Each path below is one point turned by a fixed rotation once a step. After each direction that follows a path, write how fast that rotation turns it, in degrees a step (0 if it stays still).
Each turn is a multiple of 5 degrees from 10 to 175, or 0.
Each row of a path follows its step; steps can be skipped.

step 0: [ 22 -11  -8  23   0  -4  26  35 -36 -19  21  20   4  13 -25  -8 -46   8
   5  11  26 -48 -17  14 -41 -28  -5   3  36 -49  13 -11]
step 1: [ -5  19  -8  30 -34 -21  -8  -1 -23  -4  25 -10   7   7   9  67 -20  -9
  -3 -12  -5  -7 -16 -22 -26   8 -28  19  11 -61  50 -13]
step 2: [ 17  27   8  16 -32  32   0   6  14  15 -31  -7  40  33  23  27  12   0
   1 -36   7  25  30 -37 -17 -16 -10 -29  15 -19  44 -39]
step 3: [  7  26  25  -1  -7 -14  16  31  34  19 -24 -21  17  83  13  12  -1 -16
 -20  -9  30  -1   0  12  -1   2 -17   0   7  56  26   1]
step 4: [-15  11  36  -8 -14  17  -6   0  19  -3 -44  21 -58  43   3  26  -8 -14
 -24   5 -14  20  33  20 -14   3 -26  39  -1  25 -21  39]
step 5: [  9  43  37  -9  33  -6 -13  34   4 -18 -19  54 -35   2 -18 -34 -31  33
  -7 -24 -22  20  37  23  12  -8  -6  -7   1 -18 -11  24]
step 6: [ -2  18  -3   2  17 -25   4  19 -19   5  20  21 -40   1 -10 -16  -4  57
  18 -38 -22 -32  -5  13  41 -11   5  59 -23  -4  38  -3]
step 7: [ 18   2  -5  -4 -46  11  29 -14 -22  -1  21 -32 -37 -14   3 -27  16  33
 -24 -37 -20 -44  32 -17   7 -15   1  30   0 -34 -11 -36]
step 8: [ 14  41 -14  18   2 -25  30   6  28   6  18 -40   5 -18  11 -10 -21 -22
 -23 -36  26 -37  18 -25 -16  10  -9  -9 -49 -21 -31 -38]
step 9: [-47 -29 -32  11  -1   7  18 -10  45  21 -11  -6  -6  17  31  16 -36  -7
  29 -10  39  -9   9 -22 -14 -29 -37   3 -48  -3 -19 -19]
Directions:
[ -8  -1  -9 -10  15  10  -2  -3   1   2  21  -4 -12 -19   2 -10  -7  -2
  -2  -3  13 -15   9 -11   9  -1  -6   5   0   3  -9  -9]  35
[-10 -18  -9  12   2  10   1 -14  -5   8  -9 -10  -9   4 -17   6  -9   7
 -10  -1  -9  17   6 -14   4   1   0  10  -1   1   3  -1]  140
[  0   4  14   5  -7  -2  12  -7 -15  -3  -1  14   0   7  -2  -7  -8  -7
  -5  -6  17   2  -9 -21  16   1  14  -9   0   0  -7   7]  140
[-11  -3   3 -10  -8 -20   3   2  -1 -18  -6  -8   8  -2  -5   3  -3  -9
  10   3   0   2  15 -16  -8  -1   4   4  -1   7   6 -22]  55
[ 13   2   3  -1 -14   8  -6  -1   0   7  16 -16   2   0   6  -1   4   0
   7 -19 -14   0  -2  -7  12  12  13  -2   6  -1  17  -9]  70
[  5   8  -6   0  14 -23  -1   9   3  -5   5 -14   1   3 -13   8 -11   6
 -17  -2   0  -1 -14   0  10  14  -6 -11   2   7   1   1]  145
[-11  14 -14   3 -16  11   9  15  -7 -10   2  -3  20 -11  -9  -2   9  12
  -7  -4   7   4  -3  -1   1   4  -4  14  -3  -5   0   6]  60

step 0: [ 10  10  25 -29  21   9 -10  30 -32  -4  45  11  -1 -27 -12  24   6  22
  -3 -10  25   2   2 -25   5 -10 -38 -25 -10 -30  23 -10]
step 1: [ -9  36  21 -12  37  -7 -16  25  -2  -8  40  20  14 -35  -4  27 -11 -22
   1  23 -13 -18 -12   0  -4  14 -34   8 -21  -8  34  10]
step 2: [ -7  21   5 -39  14  20 -13 -14 -12  -3  24  10  -3 -16   4  43  -3 -21
   9  40 -38  -8  24  20   0  10 -24   4  19 -17  21 -36]
step 3: [-10  -4   7 -10   6  17  16  -5 -54  -1   7  13   7  -4   6  37  16 -20
 -23   0  -7 -39  17 -10   4  32 -29 -25   3  -6  19 -46]
step 4: [-33  16 -25  30  38  19  -6  -9 -38 -15  12  31  29  12   6  42  29 -16
 -19   1 -11   0  -3  -9   3  17 -19   4 -22   2  19  -7]
step 5: [-37  35 -13  -5   1  28  14 -10 -20  -1   5  10  11   8   5  42  41   7
  29   8 -13  14  33 -14  -8 -23 -38  23 -12  10   1  -8]
step 6: [-14  20  14  -9 -12   1  25 -28 -22   5  18   0   9 -10  -6  31  20   2
   3  -8  -2 -29  38 -34 -22  32 -23  32 -15  42 -14   3]
step 7: [-33  16  -5 -16  20 -11 -35 -40 -18  10  16  11  13  -5  16  31  14  12
 -25 -11  -1   9  27 -28 -20  31  31  27   4  24  -9  -3]
step 8: [-30  31  -1 -26   7 -23   0  -4 -30  14   8   7  -9  -9  36  11  44  12
 -12 -28  21  19  47 -22   2  -7  10  11  17 -22   2   6]
step 9: [  1  44   5 -12   3 -33  32  -2   5 -11  49   7   3  -4   2   5  30  -5
 -20 -30  -2  13  25 -33   6  23  -7  -5   4  -3  12  40]
Directions:
[  1   8   8  -6  15  12   5   1   3   1 -21  -7 -14  -3  -4  -3   7   1
  -2  -5   9 -17  12  -4 -16 -14  -1 -14   1  -3   3   1]  135
[ -8  -4   2   5  12  -8 -10   1  18 -12   0  19   7   6   1   2  -6 -10
 -17   9   2  -8  -5 -11  -8   2   6  -9 -12  15  -1   9]  125
[ -2 -20   5   0   4   1  -5 -14 -11   7  -8  -8   0  -3   9   8  -7   6
 -25   3   4  -9   7   3  15   3  15  -2   9  -3  -4  -9]  85
[-10   7   8   3  -1  10  14  -2  12  -3   2 -18  13 -10  -4   8 -10  15
  -6  11  -4   0  -5  -8  12 -13  -9   5  -5  -1   1  15]  80
[ -2  11  -6  -1  -9   6 -19 -11  12   1   3 -14  -8  14  16   5  -4  -8
  -4  -3   6  -1   0   5  -1  -5  -3   7 -22 -15   3  -5]  125
[  0  13  11  -7   5   8  -2  10 -15  -5   1  -2 -16   8  -3   2 -10  -1
  -5  15  13   9 -15  15   6   6  -7  -6  -2  11 -12  -2]  20
[ -2   4   5   4  20 -19  -4  10  -1  17 -17   1   3   5  10   1   1  -6
   3   6  -5   9   3   8   9 -14  -7  17   2   4   9   2]  110

step 0: [-24  34  -3 -45  -6   1 -19 -20  12  -4 -45   5 -23  10   8  -7 -34  -1
 -14  37  27 -35  12   7 -36  18 -18 -17  16 -68  -5  -5]
step 1: [ 24  26 -18  12  -5  -5 -25 -13 -20  65 -10 -22  15  43  44  -1 -11 -13
  34  14 -29  41  -6  17  -3  25   5 -21 -11 -19  20  33]
step 2: [-17  12 -11 -15  24  33 -19 -28 -13 -26 -42  23   6  -2 -10  29 -50 -47
  22  35   7   7  21  -4  -8  28   4 -25  -4 -25  -5 -51]
step 3: [ 16  35  -3  -5  15 -19  18 -47 -19  19  -2   1  18  80   8   1   4  -9
  25 -19  -7 -18  -2  -1 -38  18  34 -39  -1   1 -10  34]
step 4: [  3   6   7 -31  29   5 -71 -12   5 -17 -31  22  -7   8  32  40 -18 -37
  11 -33 -26   7  25  -4 -38  -4  -2  19  -7 -13  17 -33]
step 5: [ 17  35   5   1   2 -22  -8   4 -47  27   3   4  31  41  -5  13   0 -25
   1  -9  54 -13 -35  33 -49  41  10   4   1 -10 -35  -9]
step 6: [  8   5  -9   7  36 -27 -39 -14  -8  10   2 -16 -17   7  23  11  27  -1
  29 -12 -20   5  38  -1 -22 -14  15 -19 -46 -47  -2 -70]
step 7: [-20  22  25 -25  33  14   7 -20 -14  49  24  17  -1  29 -19  26 -42  14
 -11 -22  41  21 -18  46 -21  11  34   1   9  -2   4 -33]
step 8: [  0  19 -28  23  29  -5   4 -12 -10  17  20 -12 -14  43  27   7   1   9
   1  -2 -40 -41  -3 -27 -34  23 -30  21 -28  -5  22 -66]
step 9: [  9  -8  20 -47  10 -29 -12  19   2  43  17  10  -9 -17 -16  18 -64  19
  44 -21   0  10 -24  -8 -37  24  24 -16   4  17 -20 -33]
Directions:
[ -2   5  13   2  -4   4 -10 -12  22 -10  -3   1  11   5   2  -2   3  -5
   2  23  -3  13   1  -1  -5  11 -10 -11   0  -1  -4  16]  25
[ -5  -6  -1   5   3   9  16 -12   0  -8   8  12   1  15  -5   2 -21   0
  13  -2 -16  -3   1 -11   1   0  -2  -2   0  21   7  -3]  65
[-11   8  -5   8 -21   6  -2   6  -2 -13 -12  -2 -13   6  -4  14  13   2
  -5   3 -13   7   3 -11 -10  -7  -3  -1   2  -6   7 -17]  175
[  4   4   7   0  14   9   5  12   4   1  -1   2   8 -10  16  -6   9 -14
   5   1 -11  -3   2 -13   1  -8   0   2 -25  -5  17  -3]  160
[ -9   7  -1   5  -4   8 -19  11   5   5  -3  11   0   9  17  -6 -12  13
  -7  -7  -6 -12 -10   2  -7   2 -11  19   3   1   4  11]  95
[ 13  13 -15 -10  -3   1  -4   1   1  -5   1   1  24  -3 -14 -16  -3  10
  -2  -1 -10   3   5  12 -12  -1   1  -2   4   0  13 -11]  0
